In the data rows, 128 means zero.
Here are some points:
[134 192  67 186 105 156 160 122 240 127 129 121  92 108 209 186]
[112  71 170 124 136 152 141 120 124 121 118 131 115 117  56 153]
[120  85 100 169 127  97 180 102 119 130 141 128 150 135 114 153]
[111 174  76 104 125 113 229 129 117 124 136 115 125 123 151 163]
[186 255 137 131 131 112 178 147 185 123 150 115  57 128 255 106]
[146  60 215 135 136 104 160 102  66 159 184 169 149  99  80 115]
[136  79 155 135 150 113 132 121  93 117 117 126 141 127  88 112]
[150 101  72 137  90 127 122 118 215 117 120 146  76 111 109 111]
[ 96 109 194 135 122 113 130 129 117 136 120 123 135 134 107 134]
[144 122  68 221 152 155 178 126 185 112 115 118 109 128 174 164]
[102 108  73 158 125 117 105 120  99 123 128 130 134 119  70  96]
[ 68 104 210 153 101 140 141 135 106 117 133 130 105  80  58 158]
[ 93 109 204 155 148 119 146 176  62 121 182 135 193 140  95  93]
[116 128  60  93 148 109 165 156  80 127 146 135 145 150  89 102]
[103 122 152 119 117 123 129 122 109 109 128 111 111  90 108 135]
[ 94  97 226 124 146 125  84 104 160 140  99 128 101 124  87 138]
[ 96 138 157  95  91 154 106 152 114 136 128 133  94 143 126 173]
[107  99 158  97 108 151  90 120 117 150 100 142 133 140 123 159]
[154 255  38 148 116 144 149 116 249 118 169 118  67 113 183 168]
[154 139  18 147  74 156   0 166 134  99 112 177 231 167 189 108]
[105 255 106 223 114  89 176 101 178 130 198 117 155 121 128 101]
[124 149  19  75 110 114  35 153 129 150 124 141 138 100 145  93]
[162 121  55 126 118 128 147 131 165 123 133 116  86 104 114 103]
[142 109  58 150 146 156 135 126 133 131 109 127 138 122 148 113]
[157 255 151 235  99  88 185 149 179 128 166 111 103 119 229 109]
Then 10 other points, each followed by its number:
[106  78 147  81 114 108  73 112  82 141 100 140 110 150 100 104] 0
[161 123 128 124 181 153 139 165 140 117 105 140 149 140 153  70] 1
[223 255  71 207 127 129 191 128 255 143 179 125  81 109 255 106] 2
[126  84  78 109  98 156  78 122 121 123 108 134 113 135 160 100] 3
[123  98 166 120 109 124 140 127 160 119 113 120 105 110 100 104] 4
[161 120  57  87 111 181  34 131 106 129 111 154 194 144 134 181] 5
[118 127 166  86 132 159 102 123 104 124 102 139 121 136 141 118] 6
[145  55 135  87 193 120  96 155 129 129  96 134 121 138  56 122] 7
[117 177  84 102 111 144  55 124  87 129 139 126 255 123  75  91] 8
[138  46 195 121 195 158 122 129 206 107  86 130 163 149 188 142] 9
Which of these numbered points is nearest to each point below, looking only along the 2 directions in which the first points spread most? Its number follows each.
[179 141  76 194 110 130 138 148 142 129 101 115 109 158 114 104] > 1
[107 116  23 165  99 111  35 153 140 140 152 127 228 150 112  96] > 5
[134  65  78  56  91 105 207 164  66  87 146 159 142 125 127 255] > 6
[147 187 129  66 175  59  84 129  71 151 129 127 141 118  65  83] > 6
[119  81 139 104 188 159 109 141 130 136 108 138 119 138 161 101] > 6
[108 123  54 138 106 113 112 133 153 116 160 130 216 132  90 102] > 3
[104  82  37  88 112 153  38 130 112 115 131 145 198 145 118 157] > 5
[108  45 126 116 145  97  81 125  93 136 122 136 133 130 106 107] > 0
[125 153  89  98  74 203  32 158 154 164 107 158 176 129 254  59] > 5
[113  82 163 125 127  87  73 118  64 125 116 140 126 124  61  82] > 7
[104  89 138 113 187 139  76 132 151 138 121 118 116 160 103 134] > 6
[ 87  40 120  87 178 118 114 143  78 149 109 159 159 118  58 104] > 7
[127  67 111 153 136 103 124 119 125 137 139 121 143 128 112  94] > 6
[144 114  80  61  92 152  90 104  54 144 105 128 152 135 115 139] > 8
[141 246  85 197 114 116 255 149 174 127 187 115 117 157 255 211] > 2
[115  34 100 130 113  86  65 111 119 139 113 110 183 127 189  84] > 8
[151 255  67 118 110 166 255 139 248 125 169 122  94 106 251 255] > 2
[122 255  97 255 141  85 179 123 240 123 212 114 113 105 213  95] > 2
[146 255  70 134  97 101 154 129 255 139 177 143  67 115 208 242] > 2
[133  63  67  82 125 142  92 119  86 115 149 116 156 149 145 102] > 8
[123 105 156 163 140 154 116 133 120 116 113 113 115 117 121 105] > 9
[138 125  76  99 115 168 102 128 116 119 114 130 128 129 124 100] > 3
[142 102 255  73 136 135 159 134 207 174 130  88 112 129 106 137] > 4
[107 105 255 134 140 114 134 135 134 147 138 130 151 119 115 147] > 4
[131 103  88 129 110 140  90 123 124 134 122 139 202 147 204  80] > 3
[150  90 101 148 130 129 173 141 133 127 140 113 131 121  68 117] > 9
[178 113  89 101 124 227 104 158 175 141 112 137 157 121 154  24] > 3
[152 120 145  67 151 103 119 129 108 112 142 152 139 156  85 101] > 6
[ 57 101 161 104 120 112  95 117  82 100 132 147 129 146 121  85] > 7
[129  25 174 105 158 121 114 134 108 137 123 127 153 123  71  91] > 7
[ 96  95 239 120 156 115 121 131 152 133 149 126 124 124  87 196] > 4
[192 255 104 115 116 219 231 112 236 129 153 126  92  89 255 255] > 2
[ 94  94 166  92 121 141 113 149 112 109  82 129 129 117 147 115] > 6
[102  64 107 111 136 129  80 135 103 133 119 135 116 143 133 148] > 0
[183 143 143  87 150 157 144 143  59 106 128 127  97 105 128 122] > 9
[122 203 139 185 115 136 134 118  55 148 140 120 197 106 128 108] > 9
[153  93 103 148 137 100 131 151  85 139 145 139 188 126  90  94] > 6
[203 137 114 174  73  98 197 113 108 146 117 121 168 128  92 118] > 9
[167 246 122 190 122 134 199 120 186 127 112 131 126 135 239 200] > 2
[126  64  76  97 144 108 118 121 112 121 112 122 117 130  82 154] > 0
[124 100 115  66 134 131 114  99 106 117 117 108 104 110  54 105] > 0
[129 201  55 151 108 136 160 134 219 130 183 110  43 115 188 169] > 2
[155  40 180 104 132  81 122 128  78 115  92 151 164 114  60 144] > 7
[156 119  76  87 185 190 110 120 142 145  90 151 158 145 176 144] > 3
[157 130  75  97 145 171  95 141 107 145  97 124 120 110 152 174] > 3
[107  51  62 126 138 135 102 153  86 128 153 111 128 112 135 127] > 8
[130 113 107 146 102 146 126 153  73 152  89 119  80 102 208  91] > 1
[168 204 156 112 107 182  17 130  87 135  90 180 255 160 234  81] > 3
[232 255 164 133 110 123 238 119 128 130 128 145  99 116 248 240] > 2
[122 255  87 191 124  82 131 123 191 140 155 111 142 103 224  66] > 2
[ 96 106 217 121 119 126 128  96 124 156 135 135 108 125 150 157] > 4
[130  46  67  99 124 132  98 135  81 132 145 126 140 132  91 101] > 8
[108 107 211 114 162 139 142 139 129 126 118 131 127 132 157 102] > 4
[150 221  52 147  97 119 240 124 146 112 101 130 116 107 206 255] > 2
[147 251 115 168  84 161 156 132 197 124 140  86 101 106 192 122] > 2
[143 174 101 177 138  71  98 139 162 173 151 114 206 100  86  91] > 1
[ 69  67 183  83 139 126 110 133 122 127 142 131 138 133  90 165] > 7
